128 stands for zero in the data rows.
A hidden rule labels the rows of this table. It goes by one to three of the table's principal directions, not those with the most spread.
[163 110 152  46  57 190  91 103 116 182  45 191  97 156 177 111 174 181
 174 149  88 118 100 157 146 133 137 159 183 149 175 133 114 187 125 117
  67 124 102 156 101 123 147 135 131  62  82 123] B
[134 137 149 176 159  85 144 126 110  86 121 110 162 137 112 128 152 125
 120 126 201 137 110 141 100 127  91 110 156 128  98 149 125 157 116 156
 131 100 152 129 143 144 122 112  96 144 164 136] A
[163 120 142 104 104 129 112 123 104  90  99 177 141 132 114 134 164 125
 148 123 140 132 145 126 109 121 109 126 124 141 103 136 135 145 125 108
 113 132 116 107 128 165 130 144 123 161 132 123] B
[ 87 161 170 173 134 133 186 150 120 165 175 110 143 142 198  93 110 160
 138  84 123 146 133 128 142  93 112 119 130 130 115 110 123 104  87  84
 161 156 168 207 159  45  96 123 123  70 136 142] B
[ 87 143 142 193 129 109 135 128 148 135 137 124 137 152 202 116 110 136
  85  91  87 137 152  97 161 134  81 149 156 138 144  79 144  94  85 104
 116 135 132 217 145  37 147 120 125  57 156 123] D
[ 81 108  67 101  69 153  60  65 187 152 148 161 102 106 211 202  27 103
 145 112   7  81 182 117  99 163  70 179  43 115 139  96 111 109 104  90
  79 115  68 126  94  83 137 145 147  77  64 119] A
[120 126 123 119 114 128 131 189 158 190 124 162 101 139 119 101 138 113
 126 141 127  86 121 123 144 154 134 139 149 146 150 110 124 139  91 148
  83 121 117 131 116  68 157  98 139 109 131 130] B
[162 111 103  66  90 121 105 134  97 131 108 167 136 136  75 187 139 102
 133 168 131 117 130 126  86 160 117 133 112 119 131 148 130 162 146 122
 103 129 119  73  85 185 126 150 108 216 106 141] A
[ 64 127 124 224 179 108 116 120 228  85 148 109 140 102 173  88  84 121
  89  79 118 116 191  94 146 137  88 127 113 137  92  81 119  68  67 130
 133  95  85 179 170  58 155 110 124  58 181 101] B
[123 122 125 108 104 129 119 124 114 176 126 125 108 145 152 140 116 141
 143 129 116 119 102 153 122 120 122 151 166 140 161 122 142 147 140 162
 107 121 143 135 132  91 133  92 141  67 103 132] B
[ 90 160 171 213 162 101 172 183 169 121 150 113 152 139 152  73 139 135
  87  83 172 153 164  91 157 120 131 105 156 148  82  92 135  77  66 125
 162 138 149 202 162  52 131 123 108  95 192 129] B
[164 147 195 145 157 147 178 104  94  83 121 130 142 134 156  97 195 164
 182  71 164 169 107 138 160  73 135  80 141 127  99 161 146 108 104  91
 146 128 173 158 162 171  91 166 125 121 122 105] B
[113 112  96  86 121 149 114 118 151 167 123 116 113 119 119 126  94 142
 134 147  77 114 123 140 137 136 137 149 133 124 165 103 121 128 151 132
 114 118  96 119 132 115 136  99 146  96  93 126] B
[107  96  72  68  77 107  80 125 141 178 121 137 125 128 109 180  68 110
 105 164  58  95 153 120  91 167  82 176 127 130 143  84 144 134 155 141
  82 103  81 103 110 101 150  91 127 134  95 141] B
[122 149 168 140 136 148 151 162 134 133 105 133 131 146 137  77 172 166
 124 109 160 157 122 128 176 116 163 109 185 148 121 105 133 115 110 138
 150 155 145 178 147  98 131 124 121  87 146 124] A
[109 147 170 169 141 133 158 165 185 156 112 146 126 142 174  67 159 150
 130  91 132 124 140 108 175 134 115 118 174 149 117  92 119 110  44 116
  95 108 121 207 150  50 145 117 119  58 143 115] B
[ 77 142 119 127  98 169 109 143 159 143 168 164 107 103 173 136  83 109
 164 108 117  75 161 146 118 141 144 120  29 120  80 130  90 115  96 111
 157 178 116 113  96  91 114 149 135 130 103 132] A
[156 106 108  71 105 141 121 110  73 162 119 109  98 139 113 132 123 147
 111 155  83 153  83 136 162 100 175 153 162 130 202 130 183 113 217 144
 134 155 153 110 126 148 132 122 173 115 115 127] B
[144 134 103 112 168 124 159 171  87 137 172  89 121 122  46 153 134  97
 109 161 154 136 100 126 121 130 185 107 105 104 156 158 127 128 181 146
 167 155 168  71 112 184 111 136 132 222 123 140] B
[127 129  95  88 108 132 130 131  81 162 162 118 124 138 106 180  96 115
 132 152  97 131 119 136 101 128 131 144 110 113 168 133 132 141 168 116
 141 154 142  98 112 137 107 125 135 157  93 147] D
[156 130 134 164 195 122 125 107 127  61 116  89 126 114  93 121 172 117
 132 121 179 133 102 142 117 116 139 111 140 127 125 162 108 150 149 175
 123  81 135  94 150 196 139 115 126 137 138 108] D
[197 119 144 168 186  54 183 136  70  21 141  97 178 130  31 127 170 113
  63 110 209 240 126  75 156  75 178  77 164 127 121 145 228  51 184 131
 217 181 208 101 173 230 113 173 140 233 222 113] B
[138 106 128 112 103 150  80 102 147  91  81 160 112 112 132  97 138 141
 121 132 128 127 143 129 158 123 163 132 125 146 113 126 148 109 150 143
 140 146  95 113 123 150 153 145 149 112 155 109] B
[135 149 170 210 199 119 131 151 181  75  71 102 132 144 118  51 212 142
  91 106 181 142 124 116 176 136 148 119 219 160 132 102 103 136  89 179
 110  85 109 181 168 113 185  88 115  65 178  99] D
[139 111  97  98 109 108  90 168 131 122 106 159 116 142  48 142 145  92
 102 148 137 111 148 119 144 154 166 135 152 148 146 102 172 110 146 173
 138 158 102  77 119 139 167 101 145 165 138 115] B
[153 149 179 154 157 143 151 111 104  33 121 129 160 121 122  98 184 136
 153  74 166 155 151 127 134  80 150  90  90 134  63 147 131  94 127  87
 174 143 141 124 159 193 109 160 125 167 144 108] B
[163 138 153 105 113 131 164 144 101 150 127 141 127 140 130 130 161 129
 152 122 134 137 106 125 130 116 142 118 128 127 129 147 132 136 116 103
 113 135 162 131 117 144 113 149 131 156 108 135] B
[158 123 110  23  72 195 107 112 103 199 131 143  72 111 119 164 125 116
 208 174 100  75  94 172  93 133 191 136  52 108 135 199  86 174 161 121
 106 114 113  46  59 188  97 159 145 172  33 145] A
[155 111 150 158 147  92 135 100  89  22 125 155 188 125  97 123 146 131
 122 106 180 177 167 113 111  90  94  95 121 127  83 147 171 103 131  84
 189 158 133 115 168 190 106 163 112 189 199 115] C
[136 118 146 113  93 155 103 119 177 146  65 170 109 130 166  90 152 149
 133 138 117 107 123 130 168 155 150 135 144 140 132 122 112 139  91 126
  96 128  97 159  99 111 160 144 129  91 128 117] A
[ 94 138 165 235 211 110 157 107 194  57 119  92 160 118 168  48 138 162
  97  62 151 160 148 105 180 101  91 103 169 142 102  90 138  69  80 123
 134  83 120 208 205  86 143 109 121  41 196  93] B
[ 89 137 125 186 106 100 143 154 126 118 183 177 153 139 194 161  78 100
  93  86 120 133 170  91 112 133  73 133  78 128 118 106 144  95  81  80
 145 199 175 173 118  56 123 162 122 134 178 138] B
[109 121 115 125  98 101 133 108 114 150 135 117 143 146 160 142  80 151
  93 118  72 170 136 108 155 116 100 153 169 131 161  75 185  88 146 110
 141 161 141 177 150  74 126 117 144  79 134 134] A
[ 71 128 126 149  85 115 140 113 130 145 166 168 158 154 225 164  56 145
 110  60  52 153 178  96 145 117  49 145 116 131 139  61 186  54  86  55
 135 185 155 213 148  27 112 144 130  63 133 124] A
[124 145 178 190 164  97 169 161 137  99 117 128 170 141 121  68 170 149
 108 110 198 156 143 109 139 117  99  97 178 143  82 123 134 121  77 117
 141 107 135 179 166 101 122 124  91 124 199 131] D
[ 93 121 107 163 125  90 113 112 170 145 122 102 151 140 170 149  80 133
  67 130  68 143 160  92 121 161  65 171 168 128 156  66 122 125 107 120
 101 108 102 198 137  61 158 104 108  75 139 134] B
[120 136 116 132 152  93 167 194 134 187 156 106 137 141  61 131 129 102
 107 172 160 112 122 112 111 164 124 114 148 114 135 138 116 144 100 135
 120  95 126 118 113 111 117 111  94 187 138 154] A
[157 107 138 117 114 104 118 100  97  72  87 135 156 129  96  90 141 155
 104 129 144 173 136 120 141  88 123 131 168 153 111 115 192 100 179 126
 147 128 116 117 169 157 133 120 146 127 184 124] D
[138 129 101  94 146 166 108 128 115 163 138  97  75 118  99 147 137 114
 155 165 129  94  81 164 114 136 175 137 121 118 170 170  91 175 173 184
 108  98 126  70 102 165 130 109 143 127  77 129] A
[112 122 121 146 130 104 159 138 118 150 158 111 146 136 145 122  88 141
  77 126  92 167 135  94 151 116 117 138 142 122 163  96 163  88 141  94
 154 169 156 175 144  85 124 135 137 121 164 137] B
[102 113 116 177 144  93 102 126 191 104 113 138 146 117 142 112 106 120
 101 125 136 110 160 114 110 156  63 143 148 140 110  95 108 143  84 149
  93  88  86 150 149  83 163  95 111  88 169 121] B
[117 136 126 125 137 140 139 153 135 166 134 114 107 133 136 120 130 135
 123 129 122 122 101 136 146 132 147 134 151 132 156 115 120 135 134 158
 115 133 148 142 126  99 138 107 138  97 113 130] B
[124 147 162 175 149  88 195 140 134 105 153 122 175 157 142 122 132 144
 103  54 126 208 169  71 172  93 108  98 170 137 118  81 203  29  77  70
 163 148 170 203 184  90 103 151 122 107 160 114] A
[205 117 138  95 130 106 156 142  60  84 115 134 137 131  35 125 179 114
 118 151 204 173  89 126 142  94 212  90 130 127 129 182 190 108 194 143
 183 177 187  55 119 236 113 166 150 236 168 129] A
[165 139 149  96 146 179 116 117 122 140  68 101  93 138 113  96 201 161
 157 151 144 128  72 166 148 125 183 133 191 140 163 152  87 186 157 178
  93  81 116 122 124 171 146 106 130  84  86 120] A
[150 133 159 155 170 113 145 133 133  73  88 108 150 128  99  84 182 150
 102 111 175 165 115 118 158 114 138 106 182 145 106 114 145 113 140 156
 128 108 142 146 163 157 144 119 120 127 167 114] A
[ 93 139 101 123  97 160 121 130 133 173 196 144 106 114 184 191  63  96
 145 134  89  98 152 124  90 151 136 137  23  96 131 157  80 135 106  85
 152 178 143 121  66 108  99 184 122 158  92 148] A
[128 123 110 112 117 138 107 140 151 162 107 136 109 132 134 138 127 127
 115 156 111 115 116 127 122 162 126 153 154 132 163 115  96 168 124 154
  86 117 114 136 105 110 155 115 122 106 113 134] A
[142 105 104 106 107 117  99 113 138 136 107 139 109 136 120 141 122 115
 107 135  77 124 135 109 154 138 132 154 147 136 169 106 169 102 142 133
 103 124 105 122 124 125 158 121 155 115 122 111] B
[151 118 103  40  67 127 160 134  15 192 182 137 133 126  97 180  80 129
 152 187 118 145  87 149  88 105 136 125  79  93 144 177 155 155 203  85
 172 197 184  71  88 165  58 166 138 228 104 180] D
[146 134 110  87 114 121 172 129  52 134 200 125 145 115  93 181  90 109
 165 136 137 150 115 138  86  94 132 103  56  95 115 171 146 123 166  81
 179 175 179  67 119 180  58 164 139 221 103 156] D
[151 121 103  55  99 135 121 156 115 176 127 140 107 115  65 157 133  97
 159 183 137  80 107 145  91 160 147 124  89 114 109 163 105 169 145 144
  96 100 112  51  78 173 116 130 120 215  81 151] A
[121 135 149 142 104 140 120 133 158 139  94 152 117 132 161  80 139 149
 125 129 156 126 124 132 153 131 146 128 152 150 112 127 125 131 102 142
 121 126 119 156 120  88 140 131 130  75 159 133] A
[ 97 137 126 146 119 121 147 166 164 153 168 162 137 124 158 139  98 110
 135 101 119 114 168 104 113 143  92 122  94 127 103 106 113 113  62  95
 119 144 131 153 126  71 120 139 116 128 129 133] B
[117 130 140 171 149 107 112 128 194  84  95 134 138 121 117  91 145 127
 124 103 173 122 154 124 144 139 119 113 159 151  81 104 132 110  81 166
 119  87  91 135 157 112 153 101 121  87 158 108] A
[100 109  77 116 127 129 101  89 149 130 164 120 128 106 141 186  57 103
 136 132  61 100 156 126  91 148  83 149  64 100 144 121 107 127 131 101
 118 117  94 104 118 132 122 129 130 139  88 124] B
[101 136 111 131 149 137 136 120 131 144 164  84 120 127 127 136  97 127
 134 111  89 125 134 134 132 112 136 136 117 122 149 110 132  99 145 125
 144 118 121 126 152 110 119  99 145  97  96 123] D
Here are more rows. What is the label of each one?
[109 120 100 117 120 163  84 103 173 126 133 160  98 100 155 152 101 106
 173 125 108  73 143 148 106 153 111 133  66 119 117 145  83 150  99 132
  96 105  86  92 102 132 132 137 133 112  89 115]: D
[109 129 107 121 124 131 121 153 153 197 129 106  99 141 132 135 113 125
 101 157 102 113 111 123 140 161 146 152 162 129 177 112 115 140 127 161
 101 112 124 147 105  82 149 106 127  94 111 138]: A
[129 131 150 166 100 114 121 101 147  90 114 158 146 139 196 123 126 128
  97  81  68 158 185  73 164 122  97 145 121 140 117  85 162  70  85  60
 127 155 115 198 138  92 146 168 137 102 154 110]: D
[128 116  93  82 104 131 106 119 159 196  93 129 114 135 126 157 115 121
 133 181  71  77 101 138 109 191  84 165 144 114 174 116  81 193 112 132
  34  62  79 126  88 113 152  98 111 122  68 142]: D
[111 126  91  76  72  98 143 163  79 160 182 139 146 124  80 173  62 109
 105 145 114 152 153 106 115 121 134 123  89 120  98 103 197  72 176 107
 182 196 155  87 116 115  87 144 141 206 133 163]: A
[101 129  73 138 170 129 102 158 160 123 164  95 115  95  73 159  95  86
 101 170 139 102 142 125  90 172 142 131  91 108 128 129  67 160 150 176
 140 122 102  75 107 148 141 113 115 177 123 138]: A
[144 133 150 139 139 108 147 143 102 101 127 123 145 137  96 107 157 128
 121 114 161 147 131 123 139 103 143 111 144 139 107 128 162 103 138 129
 157 139 145 122 152 143 123 122 131 151 156 124]: B
[150 120 125 106 138 155  91 108 112  52  96 128 121 104  77 118 156 135
 128 132 184 148 122 149 133 107 191 105 118 140  92 153 145 115 200 181
 171 145 130  63 129 214 130 145 139 158 149 114]: A
[ 97 102  81  86  73 131  76 143 170 193 132 168 103 116 119 141  70 101
 136 178  93  59 162 133  95 174 110 160  93 129 126 123 109 151 107 132
  99 109  55  90  90  81 143 109 129 128 115 144]: B
[112 117  82 125  97 104  85 105 125  85 147 184 162 114 123 207  76  82
 150 143 129  90 168 138  41 169  33 139  53 108  94 136  89 183 101 100
 111 135  92  75 101 146 118 135 100 189 119 145]: D
[119 137 162 197 173 129 117 136 198  64  82 152 141 115 140  62 177 139
 126 109 191 118 145 127 157 150 115  99 156 142  83 120  87 144  57 149
 119 105  92 162 147 119 160 125 103  96 179 104]: D
[148 106  76  85 123 112 109 118 106 113 159 133 134  98  60 191  90  85
 143 171 138 115 138 132  57 141 115 126  66 103 114 167 114 158 165 129
 135 120 113  33 105 201 104 144 124 225 113 144]: A
[138 129 144  92  79 160 108 117 127 163  98 165  98 136 158 117 146 139
 176 136 128  95 110 159 137 132 148 133 125 137 124 152 120 154 109 130
 106 124 113 121  99 119 127 134 137  99  96 130]: A
[142 138 161 165 185  95 171 113  95  64 123  68 163 143  85  87 162 164
 109  82 180 204 113 128 166  60 147  97 205 148 118 112 206  63 171 155
 181 114 167 142 212 154 111  96 140  94 170 110]: A
[102 116  85 121 104  73 139 136 118 152 186 128 161 121 112 196  46  94
 105 140 108 127 162 101  68 146  58 136  82 107 105 115 152 110 125  99
 129 126 136 108 118 106  97 134 109 188 133 158]: A
[138 134 147 122 148 163 137 104 126  86 135 128 133 116 135 126 145 138
 169  86 125 139 140 139 131  96 151 107  90 124 110 140 120 106 130 100
 155 141 133 117 148 173 110 148 136 132 101 105]: B
[ 75 134  94 181 184 106 117 126 190  82 175  85 143  76 107 121  76  87
 118 115 107  80 175 119 106 149  84 123  51 109  68  98  84 107 109 127
 133  88  69 100 154 119 135  93 127 155 127 120]: B
[107 114  71  60  93 192  52 138 184 194 109 147  68  96 116 155 100  95
 155 204  92  21 122 165  75 205 155 167  55 116 139 153  18 216 138 169
  64  88  50  55  43 139 160 114 121 147  58 145]: D
[148 125 123 132 169 121 130 121  89  74 140 101 144 107  72 131 143 120
 140 147 181 133 110 155  89 110 133 109 109 115 107 165 104 166 176 152
 161 126 137  70 143 202 113 118 122 186 140 133]: B
[148 130 125  99 131 146 129 132 104 146 114 111 110 130 114 124 149 141
 134 147 128 132  88 145 126 121 147 139 156 133 154 135 116 161 169 158
 105 115 142 114 127 145 133 110 138 117 107 134]: D
[ 83 140  73 127 129 135 109 161 133 194 186  86  98 116 126 172  67  90
 102 178  82  84 128 131  86 171 130 166  86 106 163 119  63 173 152 153
 124 136 114 109  88  87 136 100 126 143  92 160]: D
[117 119 114 126 112 117 127 125 120 134 157 153 134 122 139 147  96 111
 144 127 109 109 143 129 112 131  94 130  90 116 125 130 131 129 110  96
 133 150 122 117 124 114 116 133 133 149 124 131]: B
[136 138 118 144 143 122 135 136 126 169 132 101 104 150 147 159 137 123
 106 145 120 141  89 122 136 151 135 145 179 121 196 132 111 162 124 164
  99 120 161 157 108 109 143 124 123  95 110 133]: A
[112 138 141 152 148 130 130 150 145 165 108  90 107 140 126  75 147 150
 113 149 161 117  92 151 151 131 157 135 194 145 148 125 114 151 132 189
 121  96 124 151 138  84 149  78 128  61 145 135]: A
[138 140 161 182 166 128 141 136 142 114 111 105 114 140 157  95 171 139
 105 107 165 144 100 125 157 119 159 124 174 143 149 137 120 131 118 168
 124 122 165 169 137 117 154 124 130  79 159 113]: B
[146 129 163 133 131 129 134 102 122  65 101 147 155 111 127 103 157 144
 164 103 190 132 125 150 115 103 118  93 104 133  51 157 131 127 122 123
 137 111 135 107 142 177 107 146 115 150 147 123]: A
[121 144 162 163 134 124 156 101 115  90 154 132 157 131 173 116 125 145
 159  71 120 159 161 122 132  83  96 113 114 129  96 120 142  95  91  66
 164 146 135 167 172 113  96 143 131 100 132 118]: B
[144 145 177 148 168 131 167 143  82  80 134 106 142 143  94  84 188 155
 135  80 179 181 129 129 172  63 176  86 169 147 106 131 187  69 151 131
 195 153 167 137 186 156 105 128 137 126 157 107]: B
